[[121 151]
 [155 138]
 [138 152]
 [123 152]]
->
[[121 151]
 [155 138]
 [138 152]]

[[103 104 103]
 [104 104 103]
 [103 153 154]
 [103 151 126]]
->
[[103 104]
 [104 104]
 [103 153]]

[[130 114 120 144 149]
 [147 158 155 121 116]
 [145 154 153 123 118]]
->
[[130 114]
 [147 158]
 [145 154]]

[[124 121 145]
 [124 120 156]
 [150 155 112]]
->
[[124 121]
 [124 120]
 [150 155]]

[[100 129 135 154]
 [132 127 157 118]
 [137 127 153 113]
 [122 128  99 139]
 [118 128 153 135]]
->
[[100 129]
 [132 127]
 [137 127]]

[[123 120 157 158]
 [118 127 154 152]
 [108 110 104 101]
 [135 154 129 115]]
->
[[123 120]
 [118 127]
 [108 110]]

[[101 155 109 156 155]
 [153 101 155 101 103]
 [135 103 101 102 101]
 [152 102 156 130 155]
 [153 101 155 101 120]]
->
[[101 155]
 [153 101]
 [135 103]]

[[136 153 128 140 129]
 [142 146 119 120 131]
 [139 157 129 134 125]
 [118 121 138 137 123]]
->
[[136 153]
 [142 146]
 [139 157]]
---
[[126 122 132 149 128 127 128]
 [130 132 124 142 120 125 135]
 [136 146 123 115 107 128 143]
 [128 128 129 148 122 127 133]
 [131 135 125 136 117 127 137]
 [128 129 122 129 131 125 128]
 [127 126 129 154 124 126 132]
 [134 142 123 128 109 127 143]
 [130 131 129 138 119 128 134]
 [132 138 121 124 120 126 136]
 [124 119 139 155 126 131 128]
 [134 141 127 129 109 129 142]]
->
[[134 141 127 129 109 129 142]
 [124 119 139 155 126 131 128]
 [132 138 121 124 120 126 136]
 [130 131 129 138 119 128 134]
 [134 142 123 128 109 127 143]
 [127 126 129 154 124 126 132]
 [128 129 122 129 131 125 128]
 [131 135 125 136 117 127 137]
 [128 128 129 148 122 127 133]
 [136 146 123 115 107 128 143]
 [130 132 124 142 120 125 135]
 [126 122 132 149 128 127 128]]

[[120 115 116 131 119 106]
 [132 120 157 146 128 129]
 [145 123 150 132 120 120]
 [144 136 145 122 138 146]
 [116 103 127 111 123 134]
 [141 130 114 152 116 131]]
->
[[141 130 114 152 116 131]
 [116 103 127 111 123 134]
 [144 136 145 122 138 146]
 [145 123 150 132 120 120]
 [132 120 157 146 128 129]
 [120 115 116 131 119 106]]

[[139 119 135]
 [135 107 119]
 [150 135 139]
 [114 140 120]]
->
[[114 140 120]
 [150 135 139]
 [135 107 119]
 [139 119 135]]

[[138 123 130 115 139 140 112 101 135 105 102 108 128]
 [109 108 139 106 111 104 110 111 122 100 105 132 106]
 [118 122 115 131 126 110 137 115 144 111 111 119 122]
 [145 131 144 121 141 150 112 133 123 131 133 129 136]
 [137 121 115 129 136 130 133 113 139 114 108 112 123]
 [116 120 125 115 118 114 126 117 117 117 118 138 118]]
->
[[116 120 125 115 118 114 126 117 117 117 118 138 118]
 [137 121 115 129 136 130 133 113 139 114 108 112 123]
 [145 131 144 121 141 150 112 133 123 131 133 129 136]
 [118 122 115 131 126 110 137 115 144 111 111 119 122]
 [109 108 139 106 111 104 110 111 122 100 105 132 106]
 [138 123 130 115 139 140 112 101 135 105 102 108 128]]

[[128 119 128 134 129 124 129 126 127 132 129 109 118]
 [133 123 124 128 136 127 130 132 126 134 125 104 114]]
->
[[133 123 124 128 136 127 130 132 126 134 125 104 114]
 [128 119 128 134 129 124 129 126 127 132 129 109 118]]

[[124 125 121 131 116]
 [132 128 111 127 128]
 [129 119 139 125 121]
 [127 132 136 127 131]
 [132 126 126 133 135]
 [124 126 121 124 128]
 [125 126 139 132 130]
 [133 113 133 119 125]
 [131 105 148 131 128]
 [130 126 154 132 117]]
->
[[130 126 154 132 117]
 [131 105 148 131 128]
 [133 113 133 119 125]
 [125 126 139 132 130]
 [124 126 121 124 128]
 [132 126 126 133 135]
 [127 132 136 127 131]
 [129 119 139 125 121]
 [132 128 111 127 128]
 [124 125 121 131 116]]

[[114 109 129]
 [120 129 118]
 [144 139 150]]
->
[[144 139 150]
 [120 129 118]
 [114 109 129]]
